The same turns and mirrors carry the whole set onto itself and the rows of a family onto each other. Which other rows belong to the same family as each row named below? List them in the order they appear above.
These 32 rows form 4 families of 8 rows each.
rika: [ 11 -10 -16 -24  -5 -21   4  18  -4  -6 -10  29  17  -7  -7  -2  32  -8
 -10  18  23  -1   6 -18 -12   9 -18   0   3   7  28 -18  -7   8]
nudud: [  8 -13  -5   1 -15  -1  -6   9  -1  18   6  36 -14  -5  -9  -3   8   2
 -10   3  25   6  15   6  -5   9 -12  -1  15  -4  -3 -18 -21  -1]
Nom: [ -3  -3  -7 -12  -6  -7  -2  17 -19  12  14   2  19   4  28 -12  32 -10
  -8  -5   7 -22  -1 -16  -3  12 -37 -20  -9  21   5 -16 -32  -2]
vavim: [ -4  11 -13  -5  -3  -2 -14  25   5  16   5  14  30  15  22 -19  33  -3
  -1  -1  14  -2   8 -17 -12  18 -27 -18 -12  15  16 -11 -37  -6]
mopu: [  5  -8  -8 -24 -10 -17  13  11 -18  12  17  17 -11   4   0   5  24  -4
 -23  -9  22  -7 -13  -8   0  -1 -18  -8  28  10   5 -21 -15   0]
kepov: [  9  -7   8 -13   0 -14   1  16   5   0 -10  31   7   7  -2  -3   8   8
  -6  12  21   8  14 -13 -13  21 -18  -1  16  -6  24 -17  -4   9]
bomen: [ 19 -18 -10 -10  12 -11   4  16 -15  -6   9  22   3  -5  -5   9  32   0
 -24 -11  19   1  -3 -13  -2   6  -7  -3  24   9  12 -22 -11  13]
mefa: [ -1   8 -25  -7 -12 -11 -11  22  -1   8  11  29  12 -12  19 -19  21  -5
  21   6  19  10  17 -18 -10   1 -34 -19 -12   8  -3 -13 -31  -7]
zedi: [  7  -2 -22  -3 -27   9  -4  27 -16   7  18  29   1   7  37 -10  34   0
  -2 -14   0  -4   4  -3  -4  12 -16 -16   0   8  -1 -12 -38  14]
tedob: [  5  -2 -14  -5 -13  -3 -10  26 -31  -2  23  15  10   5  31  -7  32   2
  -5  -9   3  -3   8 -15  10  15 -35 -21  -9  13   3  -8 -29   9]
dev: [ 12   0   6  16  -7   7  -2   6   2   9   7  27  -1   6  17 -15   9   6
   6  -3  11  -2   7  -2 -11  17 -21  -4  16  13 -10  -5 -40   2]
Paf: [  8   4   6   9  -9   6  -6  17  10  22   6  17  19  12  35 -15  15   1
   4 -13   5  -3  14  -9  -3  17 -17 -18   1  10   0 -13 -31  -2]
tif: [ 11 -18 -18 -10   9   1  -5  24  -6   8  11  33  -5  -9 -15   3  19   2
 -20  -4  16  15  16  -8  -1   8  -6  -7  17   1   6 -25 -11  16]
viveb: [ 16 -16  -7 -25  -7 -18  20  13 -11   2   6  21   5 -11  -2   0  23 -12
 -15  -4  18  -7   3 -17   3  -2 -16  -8  19   9  14 -25   2  13]
zogul: [ 12  -8 -20 -20   6 -12  -3  27  -7  -8  -9  33   6  -4   0  11  37   4
 -23   4  13   8  -4 -14 -14  15  -3   2  11   9  21 -21 -17  17]
keke: [  0  17 -12 -17  -5 -15   9  27 -23   3   9   8  18  -8  19  -9  33  -6
  -8 -10   9   1  -3 -30   7  13 -35 -24  -6  24  10 -10 -29   7]
legu: [ 14   9   8   1  -7 -17  -7  21  -1  -2 -14  32  10  -6   6   7  14   9
  -5   8  25  16  20 -17   3  16 -13  -3  -5  -2  19 -15 -15  -2]
gutub: [  8  -1  12 -11   9 -31  -7  10  -4   3  -2  22   5 -10  -8  -3   1   4
  -2  -1  12   9   9 -18  14   9 -13  -7  -4   7   7 -27 -13   0]
bupe: [  4 -12  -9 -12   3 -16  -5   7   7  14   3  37  -3  -5 -21 -17  20  -8
  -4   1  23   3  -1  -5  -6   3   1   2   5   7   0 -27 -27  -6]
kudon: [  5  13 -19 -31 -10 -25   7  30  -8   1  -5  25  14  -4   5   9  39  -5
 -18   5  22   9  -6 -24   0   3 -13  -7   1  13  26 -20 -17   0]
videb: [ 14   0  -5  11 -11   8 -10  18  -6   1  18  28  12  23  35 -12  32   7
   2 -14   9   2   2  -8   0  18 -17 -13  10  10   1  -2 -33   2]
Neleg: [ 11  -5   0  -9  11  -9  -7  28  -9  -6  -5  29  -1  -3   2  12  14  14
 -18   0  10  16  14 -14  -5  20  -9  -4  10  -4  18 -24 -11  20]
sagi: [  8  -2   5   5  -1 -11  -2   4  -6   2  16  23   7   3  23 -20  17  -2
  16  -9  26  -2   2 -15  -9   8 -37 -18  12   6 -13  -5 -27 -14]
todak: [  5   3 -23   5  -7   4 -20  24 -14   1  25  23  20  15  17 -18  39   2
   2  -5  15   5  11 -12  -1  14 -26 -16  -8  10  13  -4 -37  -1]
pigup: [ 10  15 -13  11  -3  -5 -13  19   2   2  -1  24  27  -7   7 -16  26   1
   8   4  19  12  15 -19  -4  17 -23 -12 -12  17  13  -3 -39   0]
Tavug: [  2  -9 -14  -3 -20   9   1  17  -6  26  14  16   6  -4  30 -16  24 -13
  -1 -11   2 -19   9  -2  -6   5 -19 -18  -3  16  -8 -22 -37   4]
pirez: [ -5   3 -18 -18 -17   3  16  21 -15  20  16  22 -11   0  18 -14  25  -8
  -8 -12   3 -10  -8  -6 -13   8 -24 -15  15  18 -10 -17 -40  11]
vemu: [ -1   5 -18 -34 -10 -31  -3  22   1  13 -13  31   2 -12  -4  -5  18  -2
 -11  -1   9   9  -6 -14  -5  11  -3 -10  -7   8  14 -32 -24   8]
sov: [  6  14  -6 -16 -16 -25   4  18 -11   0   5  15   9  -5  42  -6  16   2
  11 -11   8   1  -3 -23  -5   8 -38 -26   2  11   0 -12 -24   2]
Rimug: [  8 -13 -10 -21 -10  -3  11  17   8  18   5  35  -6  -1  -7  -8   8  -4
 -10  -1  17   7  16  -6  -7   6 -10  -8  25  -3  10 -25  -3  14]
geno: [  1   3 -28 -18 -22  -9   3  15   4  15   9  31   5   2  26 -20  31  -7
   8 -10  19  -1 -13  -8 -25   6 -27 -20  13  10  -8 -10 -35  -4]
bame: [  8  -7  11 -23   1 -31  10   6  -5   6  -7  26  -2   3   3  -4  18  -1
 -15 -12  15  -4 -21 -12  -2  16  -6  -4  16   9   1 -25 -19   0]

The rest of the family of viveb: rika, Nom, vavim, kepov, Paf, Tavug, Rimug
The rest of the family of kudon: nudud, mopu, dev, keke, legu, pigup, pirez

The same turns and mirrors carry the whole set onto itself and the rows of a family onto each other. Which other rows belong to the same family as each row named below? List them in the order they appear above.
These 18 rows form 3 families of 6 rows each.
lodet: [-10 -10  -9 -31  14  13  -5  -4   4  -2  16]
rumu: [  0   5 -26 -19   1  -3  12  -3  12  11   5]
valu: [ -4  -1 -19 -23   4   6   4  17   8  -5   9]
zum: [ 16  10  -5  -4   8  -7   2  -7 -29   6  14]
bes: [ -3  19 -11  -5  21  -6   2 -14   7  15  21]
vesi: [-1 17 -1 -5 29  1 -3  4  4 -1 26]
bobil: [ 14  -2 -14 -13  -5  -3   5  -2 -28   4   8]
tepo: [ 13   1  -4 -13   8  -2  -1 -16 -29   6  15]
mamo: [ 2 10 -2 -3 30 -8  8 16  2  3  9]
bepe: [-19  -7 -16 -18  12   3   0  15  -3   5  13]
somit: [ -8  12 -10 -18  17   6  -7 -15   7   5  30]
vig: [ 13  -4  -4 -22  24  -1  12  -3  13   3  -8]
nosud: [ 22   2   0  -9  12  -5   5  -2 -27   1   4]
Sunuv: [-11  -8  -1 -23  28   4  -3 -16   0   9  13]
fakas: [ 16  12 -16 -20   8   1  11   1  19  -1   5]
Veri: [ 16  10   4 -15  30   2   6   1  13  -4   7]
vira: [ 24   2  -8 -14   1  -4   7  -9 -24   4   2]
netoz: [  9  -7  -6 -15   5   1   0  -5 -33   3   9]

The rest of the family of rumu: bes, mamo, bepe, vig, Sunuv
The rest of the family of tepo: zum, bobil, nosud, vira, netoz

